128 stands for zero in the data rows.
Some points, one per row:
[121 147 128 197 133 133 107 118 132 149 143 117 130 144  98 134]
[151 140  90 128  78 140 240 176 255 178 161  18  30 103 136  85]
[138 113 156  73 178 143 112 172  98 106  75 192 135 102 225 147]
[187 154 140  97 101 131 140 111 134 103  82 165 133  73 144 121]
[ 62 183 157 219 153 192 144 158 160 225 199  72  81 151  35  46]
[141 139 129 169  96 143 137 144 107 127 141  92 108 116 115 129]
[ 94   0  69 123   0  63 111 159  52  86 136 219  70 102 255 195]
[136 128 142 136 125 109 104 130 134 119 135 137 124 133 115 121]
[ 77  64  64  76  83 223 105  76  87 182 154  44 105 122 116 113]
[143 126 152 133 148  74  67 139 153 120 130 168 155 159 110 105]
[ 92 153 119 201 113 167 155 155 161 138 137 102 134 147 108 109]
[161 135 131 140 167 105  91 153 131 121 141 179 164 132 138 151]
[145 100 139  77 123  12  60 103 114  83 137 187 130 190 119 124]
[132 139 103 152 105 158 106 148 125 138 133  86 134 115 108 115]
[135  99 132  89 132  74  71 117 128 109 117 168 154 166 109 120]
[135 158 151 197  63 201 142 106 104 143 196  85 124 173 161 177]
[116 181 129  83 136 115  65 116 126 188  81 149 183 132 244 157]
[138 128 129 134 134  93 105 133 119 115 126 148 137 151 122 127]
[ 91 116 130 220 132 191 172  94  95 129 177  75 125  90  93 126]
[131 107  54  85 168 115 144 189  81 147  64 134 102 127  91  77]
[116 130 149 149  90 139 126  97 105 153 160 106 131 124 101 128]
[123 115 136  90 138  73 101 117 117 111 132 168 127 161 117 124]
[109 243 161  57 183  77  58 139  92  97   0 164 161  52 255  42]
[160 140 135  99  91 139 142 106 146 132 157 182 138 146 159  84]
[119 114 132 117 127  93 112 123 129 113 134 152 131 148 123 124]
Here are 11 more points, each followed by its number:
[120  99 137  66 137  34  93 116 153  96 123 180 128 198 104 151] 0
[ 84 124 110 147 111 189 158  99 135 125 159  29 130 133  98  92] 1
[200  94 184 101 195 205 108  59 103 108 101 202 119 119 169 137] 2
[167 134 108 115 211  46 131 172 157 145 119 185 146 171  66 161] 3
[128 111 137 104 130  79 103 126 119  92 127 161 141 157 124 121] 4
[136 103 128  81 128  35  83 111 108  73 133 186 151 188 107 119] 5
[162 255  73   0 117 202 193   0   0   4 123 255 126  46 255 125] 6
[ 88 215  92 233  60 255  99  99  96 184 127   0 201  55 102 103] 7
[127 108 130  83 132  65  85 111 116 101 122 192 133 160 112 124] 8
[127 129 120 115 126 130 168 158 133 100 148 133  87 118 102 127] 9
[121 129 151 101 129 101 103 156 141 109 153 140 153 141  74 121] 10
Which of these numbered points is nearest to each point below, ignoring the 2 directions in which the first points spread most? Its number follows each.
[147 115 148 222 142 242 255 255 208 200  60   0  26  79  38 135] > 9
[141 173 129 138  17 180 123 199 136 120 168   0 128 101  72 134] > 10
[132 123 107  69 134 141 190 142 124 103  96 150 108 139 149 164] > 9
[178 154 132  79  82 208 104  95  75 166 123 254 139 117 255 134] > 2
[131  78 135  75 138  32  65 108 115  78 126 200 148 193 123 132] > 5
[ 90 103 152  73 102 116 254 144 142 223  55 113 132 229 133 143] > 0
Here are 11 other points, each followed by its number:
[123 123 138 123 136  70  90 117 132  97 128 170 153 158 115 133] 0
[141 145  76 255 183 226  52 187 168 181 140  44 145   0  58 144] 1
[142 109 125  92 128  60  95 120 125  99 111 185 145 161 106 124] 2
[108  84 122 146 109 151 136 122 129 154 150  83 130 106 141 102] 3
[152 153 142 115 156 139 132  88  83 134 126 216 110 126 170  76] 4
[132 126 133 122 127  98 107 130 125 116 132 142 136 145 120 128] 5
[131 140 136 172 150 110  97 160 139 139 112 126 125 124  92 128] 6
[ 76 132  98 148  99 185 131 124  62 157 199  74 131  96 110 156] 7
[126 119 134 131 126 102 111 136 130 125 145 141 126 148 111 115] 8
[125 139 100 141 142 127 157 155 148 135 127  96 103  77  94 139] 9
[151 155 122 107 141  99 117 136 124  83 113 168 151 124 139 120] 10
The same question for these:
[124 112 140 125 129  88 104 121 129 103 138 149 124 151 117 124] > 8
[144 137 137  16 187  73  41  63 132 140  36 255 250  11 255  68] > 3
[135 107 132 101 133  87  99 122 126  96 123 168 134 156 119 127] > 8
[114 111 142 142 133  51 116 106 107  96 135 153 123 186 109 148] > 0
[123 133 149 151  93 168 153 119 144 119 128  65 156  99 132 114] > 3
[196 180  87  31 189 157 255 203  97 132  26  94  64 116   1 173] > 9
